One vector is turned by the same rotation once a step. Each row is the vector after some number of steps, and that number follows the row.
The counts run from 0 to 359.
[-23   6  20   6  26  -5  -4   1   2   4   9  14  -5 -42 -63 -17  30   5
 -14   6 -40   1  40 -27  29 -16 -15  82   9 -21  36  -2  18 -21] | 88
[ -1  51  23   1  -3 -40 -34 -12 -29 -39  30  57  -4 -13 -37 -36  46   2
   1   0 -41   9  20  -1  46 -20  -1  18   2  12 -30  15  22   4] | 90
[-29   9  33  17  14 -18   5 -59   2  34 -62  -2 -42  22 -32 -11 -12  15
  10 -52 -19 -13 -20 -11   3 -25   8  27 -28  12  26  30 -31 -30] | 154
[ 28  19  11  -6  31 -14 -34   4  14 -27  31 -10 -14   3  14  -3   1  25
  24  -2  16  21  58  22 -34  -2  -6   3 -43  19  64 -23 -53   4] | 293
[ 32  21  24 -37   1  32 -14 -28  -2 -18  58  -4  27  -3 -18  -7  22  -1
  -1  18  29 -15  11  29  -7 -17  19 -55 -68   6 -40  28   9 -14] | 119
[-10  25  32  12  26  -9 -27 -12  36 -11   3 -40  -1  -5   4   0 -17  35
  17 -57  -6  16  15  32 -14  -8  11 -43 -61  13  45   6 -21  24] | 168
[ 54  11   3 -24  -4  18 -16  -6 -13  -3  46   9  36 -35 -32 -22   0  13
 -32  10  23 -29  69  10  -9  -1 -25  27 -56 -23  16 -11  10 -16] | 239
[ 37  32  42 -38  14  20   8 -38  -4 -12  30  -9  33  -8 -22  -2  17 -69
  19  -4   3 -21 -19  17  10   0  17 -25 -41  -4 -29  41  32 -34] | 111
[ 15  37  15  12 -11 -65 -36  14 -21 -48  24  52 -11  -9  -6 -32  36  24
  12 -11 -23  22  48   5  32 -23   1   8  -9   0  19  -5   4  10] | 194
[-50  49  34  16  40 -22 -34 -13  19  -7  -1  16  -6 -38 -33 -29   6   9
  -6 -28 -63  10  28   5  25   0  -6  55  11 -13  31  -8  23  23] | 205
[-77   8  41   2  31 -11  23 -11  31  -1 -28  -6 -16 -31 -45  19  29 -23
  20 -19 -34   9 -19  10  27 -13  37   4 -11 -22  19  18  28 -23] | 325
[-32  14   5  14  -5 -41  -5 -25 -25   3 -23  58   1 -19 -57 -37  40  -3
  -2   2 -37  -8  13 -14  52 -37  15  35   7  -6  -8  16  30 -21] | 91
[ 31   6 -15 -26  33  13  -1 -51 -16  14  23  28  13   5 -26 -42  49 -23
   9  64  27 -11  48  -5  -6 -22  11  30 -19  19 -24  22 -16 -45] | 241
[-61  40  43  -7  55   3 -12  -2  36 -27  20 -18   7 -41 -24  20   5 -10
  12 -27 -38  12   7  27   4   6  10 -14 -17 -20  22  -9  24  26] | 326
[ 11 -16   7   3   8  -3   4 -43  25  33 -50 -25   0  13  -1 -21   5  13
  41 -24  26  20  12  12  -3 -34  46 -20 -61  26  43  32 -28 -23] | 283
[-35  65  31 -12  48   5 -25 -27   5 -22  34  13   5 -40 -44   0  -1 -19
 -20 -14 -56 -18  14  20   0  14 -24  34   4 -20  -9  -8  19  21] | 97
[ -7  31  27 -30  51  49  -1 -18  42  -5  46 -43  43 -41 -29   3   0 -23
  -3  17  -4  -9  30  31 -17   7   9   0 -35 -25   4   3  24   0] | 226
[-48  22  33  18  36 -17   0 -32  28  17 -66 -14 -20   2  -8 -14  -6   8
  36 -54 -27  19 -14  13   4 -16  36   1 -25  10  51  20 -13   2] | 50
[-48  41  20  -4  37   3  -1 -30  26  17 -28  -2  20 -46 -46  -7 -13 -23
   1 -29 -43 -19   3  20  14   5  10  35  -9 -51  33   5  39   1] | 213
[ 27 -27  -6  -4  18   3   6 -44   2  39 -21   0 -10  11 -18 -19  -8  31
  -4  12  34 -14  58 -10 -19 -21 -10  40 -48  16  52 -10 -46 -51] | 21
[ 73  20   2 -20   3  16 -30 -31  -8  -8  55  -1  17   2 -16 -41  16  22
 -10  13  23 -11  46   8 -17 -13 -13 -12 -52  35 -13  23 -15  -5] | 127
[  2  64  46 -24  17   2 -24 -13   7 -33  41  -6  28 -33 -18 -15  27 -24
  17 -20 -27   9  -8  26  29  -9  19 -31 -21  -1 -28  47  38  14] | 219
[ 55  15  17 -16   0 -13 -32 -20 -28 -30  48  15 -25  40   1 -17  14  22
   1  -3  19  -2  37  -2 -28 -17 -31  -1 -46  50   4   4 -50 -21] | 23
[ -2 -21 -12 -14   8  10  13 -11  14  21  12  10  29 -35 -56 -35  35  19
  -3  44  16  -6  63 -15  32 -40  25  37 -29 -24   9   9  21 -38] | 350
[-18  42  59  -4   0 -19 -11  14   7 -44  22   9  -1 -43 -44  16 -10 -23
 -14 -50 -51 -20  -5   6  37   0  -8   0 -24 -40   6  -3  35   9] | 210
[  7  -4 -12 -30  27  25   8 -34   2  10  17  14  22  -1 -36 -12  52 -18
  14  68  35 -12  46   3  -3 -30  34   3 -30  -3 -31  10   3 -39] | 237
[ 60   6  11   4 -18 -49 -25   8 -22 -30   9  24  -6  10  25 -29  10  18
  33 -16  22  24  55  21   1 -17   6  -9 -47  25  53  -7 -33 -10] | 294
[ 12  54  46  -4  -7  -5 -24 -22  -7 -14  21   0  25 -39 -33 -21  -6  -9
 -20 -52 -43 -15  -8  16  36  -3  -9   8 -28  -6 -20  37  43  13] | 102
[ 32  17  50 -12   1   4   3 -21   7 -35  20 -28 -11  15   4  34 -19 -24
  11 -43  18 -23 -14  23 -24   7  -3 -55 -89   3  20  -4 -18 -21] | 277
[ -3  10  24   0  15 -11 -15  -9  34  -9  -3 -28   8 -17   9   6 -26  29
  14 -37  14   6  37  34 -20  -3  24 -46 -71 -19  70 -17 -15  13] | 172
[-30  26  42 -24  39  40  -3   1  43 -18  45 -45  34 -51 -41  15   8 -15
 -11  -3 -18  -3  10  18   6  -1  18 -18 -47 -27  -7  16  30   7] | 222
